[182 148  89  94 163  80] -> F
[136 147 116 203 122 149] -> Q
[ 90 162 132 172 137 114] -> Z
[146 140  97  85  80  82] -> C
[ 91 151  99 122 126 111] -> J
[115 147 136 203 149 122] -> Y
[111 145 128 178 111 111] -> V
all V: [111]
1 5 6
order: [ 80 163  94  89 148 182]
F
where: [162]
Z, 2
step -1: [148  89  94 163]
[147  88  93 162]
order: [115 122 136 147 149 203]
Y
where: [90]
Z, 1
order: [122 126 151  91  99 111]
J

[ 96 215 127 103 173 125  77 109 147] -> gimib
[ 83 133 125 142 165 154  73  77 148] -> dotug
[177 188  83 133 125 142 165 154  73] -> pim
[125 142 165 154  73  77 148 174 127] -> nevim
[136 177 177  83 133 125 142 165 154] -> zit
[ 72  77 148 215 127  96 125 173 103] -> Vov
[ 73  73 148 215 127  96 125 173 103] -> tozeg
[177 164 136 142 154 125  83 133 177] -> Kif
[ 77 148 215 127  96 125 173 103 109] -> Temi
[165 154  73  77 148 215 127  96 125] -> napo
[136 177 188  83 133 125 142 165 154] -> fifu
[188  83 133 125 142 165 154  73  77] -> fasi
asked: [136 177 177  83 133 125 142 165 154]
zit
order: [109 103 173 125  96 127 215 148  77]
Temi
step -1: [177  83]
[176  82]
order: [142 165 154 136 177 177  83 133 125]
zit
asked: [ 96 215 127 103 173 125  77 109 147]
gimib

[110 168 143 125 134] : lirel
[189 103 130 191 119] : Bip
[ 59 149 126 139 140] : lovup
[ 59 149 131  93 111] : lunor
[131 131 125 131 125] : bel
[180 112 125 140 119] : Rab
[ 66 146 138 125 107] : bada
where: [139]
lovup, 4
all bel: [131]
1 2 4

[145 186 122 194]  B
[125  36 144  86]  X
[ 93  74 145  71]  N
[155 170 148 176]  K
succ: [186]
[122]
succ: [155]
[170]
succ: [144]
[86]

[176 176  83 176 157 140  81  83 175]  zaruv
[ 68 185 190  94  94 205  94  93  94]  kerot
[176  95  80 175 158 105  94 102  88]  bar
[176  83  81 176 140 157 175 175  83]  Neso
all kerot: [94]
4 5 7 9
all kerot: [68]
1
step +1: [176]
[177]
asked: [176  83  81 176 140 157 175 175  83]
Neso
where: [205]
kerot, 6
all zaruv: [176]
1 2 4
order: [175  83  81 140 157 176  83 176 176]
zaruv

[ 95 171 208  97] = gelap
[ 99 198  96  96] = gode
[47 32 32 32] = lim
[61 50 95 39] = Sego
all lim: [32]
2 3 4
succ: [208]
[97]
where: [97]
gelap, 4
where: [99]
gode, 1
where: [61]
Sego, 1
asked: [ 99 198  96  96]
gode

[109 100 150 168  95  87  89  74 125  95 128  98 128 141  98 128 132 134
 130 118 121 150 171 128 157 125 129 135 129] : Niv
[ 89 118 129 129  98 121  95 157 134 132 100 125  74 121 128 141 109 171
 129  95 168  87 128 135 150 128  98 125 128] : Roda
[109 100 150 168  95 175 130 125 125  95 128  98 128 124  98 128 132 134
 130 118 121 150 141 128 157 125 129 135 141] : kupi
[148 139 150  87 127 157 171 139 139  79 143 139 147 127 133 128  88 184
 130 127 137 140  80 128 179  66  67 135  92] : savo
[109 100 150 168  95  87 109  74 164  95 128  98 128 141  98 128 132 138
 130 118 121 150 171 128 157 125 129 135 129] : nufiz
succ: [140]
[80]
asked: [148 139 150  87 127 157 171 139 139  79 143 139 147 127 133 128  88 184
 130 127 137 140  80 128 179  66  67 135  92]
savo
all kupi: [125]
8 9 26
all savo: [139]
2 8 9 12
order: [ 74  87  89  95  95  98  98 100 109 118 121 125 125 128 128 128 128 129
 129 130 132 134 135 141 150 150 157 168 171]
Niv
all Roda: [89]
1

[ 79 131 138 184  89 185 123  64 153 169  71 149  62  79 201 143 130 168
  79 118  65  92 195 104 174 167 172  74  79  57 119  64 165  47 158  62
 135  75  61 168 117 122 211 104 176  75] : Gug
[ 78  85 134 174  88 174 123  70  70 164  71 143  69  82 189 136 122  71
  78 118  70  90 189 110 168 163 158  80  85  59 122  70 160  54 152  68
 130  78  67  85 118 114 200 110 170  79] : rofop
[ 79 131 138 184  89 185 123  64 153 169  71 149  62  79 201 143 130  78
  79 118  65  92 195 104 174 167 172  74  79  57 119  64 165  47 158  66
 135  75  61  96 117 122 211 104 176  75] : Lile
all rofop: [70]
8 9 21 32
asked: [ 78  85 134 174  88 174 123  70  70 164  71 143  69  82 189 136 122  71
  78 118  70  90 189 110 168 163 158  80  85  59 122  70 160  54 152  68
 130  78  67  85 118 114 200 110 170  79]
rofop
where: [114]
rofop, 42
asked: [ 79 131 138 184  89 185 123  64 153 169  71 149  62  79 201 143 130 168
  79 118  65  92 195 104 174 167 172  74  79  57 119  64 165  47 158  62
 135  75  61 168 117 122 211 104 176  75]
Gug

[136 127  72  73 113 161] -> Guzim
[118 100 123  84 139 130] -> Vekas
[136 119 105  83  71 138] -> kituf
[118 100  83 123 139 130] -> mel
succ: [105]
[83]
order: [130 139 123  83 100 118]
mel

[114 128 126 141 138  95 132 131 130 150 144 121 140  77 101 118] : Tido
[128 133 120 118 113 114 139 126 124 155 126 119 126 109  99 120] : pebis
[126 117 124 128 124 112 150 111 115 122 107 117 116 109 121 123] : ref
[153 130 126 141 136 130 124 133 128 149 170 147 116 109 126 131] : mil
[120 120 131 131 128 119 132 121 121 113 124 124 117 103 132 106] : Penoz
[118 122 133 121 131 119 139 130 130 115 124 145 157  41 150 150] : lediz
where: [107]
ref, 11
all pebis: [120]
3 16

[136 105 148 105 129 148 118 142 122 127 132 128 144 149 118 145 114 135
 118 142 123 136 115 113 103 123 124 124 133 112 134 130 131 132 123 130
 153 124] -> Roze
[114 122 126 129 144 142 146 133 119 122 119 141 114 124 132 135 117 133
 151 117 149 136 146 174 157 126 131 137 134 119 133 124 136 146 122 128
 155 123] -> vis
[127 138 108  91 135 139 156 124 120 126 120 103 134 108 103 147 130 134
 106 124 153 106 168 125 133 129  98 121 137 121 131 141 130 141  46 127
 163 130] -> Tena
[124 144 129  85  86 140 120 127 136 130 130 134 113 113 150 134 133 126
 151 135 118 154 114 135 161 139 112 134 109 127 152 121 103 136 190 153
 111 111] -> bozuf
[130  88 131 102 176  87 125 137 128 108 128 127 110 120 136 125 130 120
 130 119 111 111 142  94 125 127 128 124 109 140 125 134 134 108 215 136
 121 144] -> nim
[136 149  99 121 111 147 128 126 138 138 115 121 112 128 118 108 120 131
 115 138 125 122 110 135 147 116 102 121 110 113 126 130 142 129 129 139
 119 119] -> sapiz
[129 112 132 103 126 115 128 139 120 132 142 111 127 152 127 111 129 119
 110 114 116 132  94 140 122 122 120 117 111 128 140 105 157 137 114 140
 124 138] -> dosel
[130 122 115 123  82 122 152 125 119 126 133 143 134 149 136 139 139 126
 135 155 116 131  97 134 157 142 142 120 131 135 155 132 100 146 184 114
 160 138] -> tar
[151 141 137 120 110 141 159 123 139 158 132 109 127 124 108 142 133 131
 110 133 141 141  77 124 118 122 139 121 135 119 139 129 140 134 139 115
 119 140] -> leb
[138 159 129 102 189 141 114 133 143 131 128 126 137 115 128 143 103 127
 126 120 116  85 134 123 139 121 149 131 146 125 111 124 126 134  79 113
 127 115] -> Lif
step +1: [129 129]
[130 130]
step -1: [138]
[137]

[ 90  48  66 132 199] : samek
[ 66 209  31 211  77] : Nak
[209 210 196  66  77] : fibeb
[ 59  50  55 200 200] : gipa
[104  30  58 159 203] : dilo
[209 210 196  66  61] : dubaz
[ 90  48  66 132  83] : tok
[ 68  41  55 194 198] : Zire
[197 207 194  72  61] : Luk
[ 89  66  48 132  83] : luzav
succ: [211]
[77]
order: [209 210  66  77 196]
fibeb
step +1: [104]
[105]
step -1: [210]
[209]
order: [ 83 132  66  48  90]
tok
succ: [30]
[58]

[144 151 158 122 152  99 149 149 151 154 147 142 149 150 149 146 141 145
 142 144 144 142 142 136 136 129 127 132 141 132 135 132 134 139 146 142
 145 148 151 146 164 173 165 100 161 165 166 175 174 175] : ket
[125 126 122 125 108  99 111 107 101  96  93  88  84  92  98 108 105 105
 102 102 112 121 121 116 114 114 114 111 124 110 102 101 111 111 112 110
 114 113 114 112 121 127 134 133 138 138 135 138 139 144] : rabu
[130 131 129 124 126  99 126 130 125 125 128 133 124 135 125 128 131 126
 132 131 133 136 146 141 145 147 142 142  30 137 127 137 137 134 131 131
 134 134 124 131 122 132 126 117 127 139 134 132 128 129] : minu
[111 103  91 127  86  99  92  93  98  98 103 106 108 116 120 119 126 135
 131 132 132 141 142 140 140 144 154 156 125 156 158 162 162 156 149 150
 149 149 147 149 151 145 152 137 152 161 162 169 163 155] : lat
succ: [84]
[92]
asked: [111 103  91 127  86  99  92  93  98  98 103 106 108 116 120 119 126 135
 131 132 132 141 142 140 140 144 154 156 125 156 158 162 162 156 149 150
 149 149 147 149 151 145 152 137 152 161 162 169 163 155]
lat

[127 125 129 127 146 103 118 208 128 122 127] -> duf
[137 127 127 131 123 134 127 107 126 127 131] -> kires
[134 129 124 129 113 130 131 111 124 124 112] -> nati
[134 123 130 123 109 124 134 134 134 125 125] -> Gumik
[127 150 129 127  84 127 130 113 125 130 119] -> ges
[126  85  85 126  98 163  85  85 126 126 121] -> bame
[130 108 133 133 133 128 127 127 128 108 131] -> nuf
[ 86 128 128 127 159 122 130  84 123 133 126] -> tiz
all nuf: [127]
7 8
all Gumik: [134]
1 7 8 9
all nuf: [108]
2 10
succ: [118]
[208]
all bame: [126]
1 4 9 10
where: [86]
tiz, 1
all kires: [127]
2 3 7 10

[137 142 133 169 151 144 146 142 151 155]  Zago
[140 170 142 189 159 165 134 149 159 173]  Deril
[150 171 150 178 176 159 144 146 205 190]  Vod
where: [133]
Zago, 3
step -1: [169 151 144]
[168 150 143]

[122 155 145 133 149 148 146 153 163 128 146 148 161 149] : doluk
[137 148 136 134 126 125 148 141 129 139 135 133 133 126] : sufud
[121 113 101 130  87 104  79  80 107 133 137 102  86 105] : Zus
[110  73  91 126 114 119  47  53 118 115 121 107 103 119] : Vuzup
[110  73  91 126 114 119  47  53  96 115 121 107 103 119] : tun
[ 53 119 110  73 126 107 118 103 119 121  91  47 116 114] : Riro
where: [129]
sufud, 9
order: [ 47 114  91 107 118 110 119  73 103 126  53 119 121 115]
Vuzup
step +1: [137]
[138]

[124 132  93 146 117  81 156  99 113 106 127 226 124 143 174  95  93  87
 121 114 120 131 145 158  52 120  92 141 108 100  86 128  59 163 125  98
 148 150 161  86 106  92 118 121 141 109 164 183 114 165 142]  dafuf
[104 143 138 194 147 109 128  81  87  71 153 100  95 153 109 136  90 149
  68 106 116 144 173 152 135  99 114 150 105 125 143 136  76 144 115 128
 136  88 104 153  92 151 177 191 132 125 107 129  95 117 100]  Rufam
[ 79 155 163  78 138  75 151 163 184 123 126 104 119 143 159  98 164 123
 132  99 127 154 148  38  92  60 103 124 130 180 122  97 144 114  84 167
 171 151 143 117 153 135  64 158 104  89  77  73 104 146 136]  Solab
[153 134 148 139 166  66 160 111 165 104 149 198  87 124  62 126 141  93
 104 124  67 131 145 137  57 121 141 150 140 184 127 179  48 208 119  58
 173 125 131 170 117 103 136 166 121 114 155  93 131 120 186]  madem
[ 86 128 108 120 183 109  59 124 165 145 100 121 113  92  87 121 132 114
 141 124 142 226  93  95 141  93 106 106 143 146 163 156  51 161 148 150
 125 118  99 174  98 117  92 158 114 131  86 164  81 120 127]  sab
step +1: [132]
[133]
where: [170]
madem, 40
succ: [67]
[131]
step +1: [141]
[142]
where: [51]
sab, 33
order: [ 51  59  81  86  86  87  92  92  93  93  95  98  99 100 106 106 108 109
 113 114 114 117 118 120 120 121 121 124 124 125 127 128 131 132 141 141
 142 143 145 146 148 150 156 158 161 163 164 165 174 183 226]
sab
where: [58]
madem, 36

[126 123 153 110 111 106 122 115 128 124] = Sen
[119 145 100 154 136 165 138 141 128 139] = Fumiz
[154 114 113 106 135 117 120 114 134 119] = Sufus
[ 86 166 139 117  49 145 138  72 150 154] = tolo
[161 105 117 125 176 111 120 154 116 109] = movi
step -1: [123]
[122]
succ: [134]
[119]

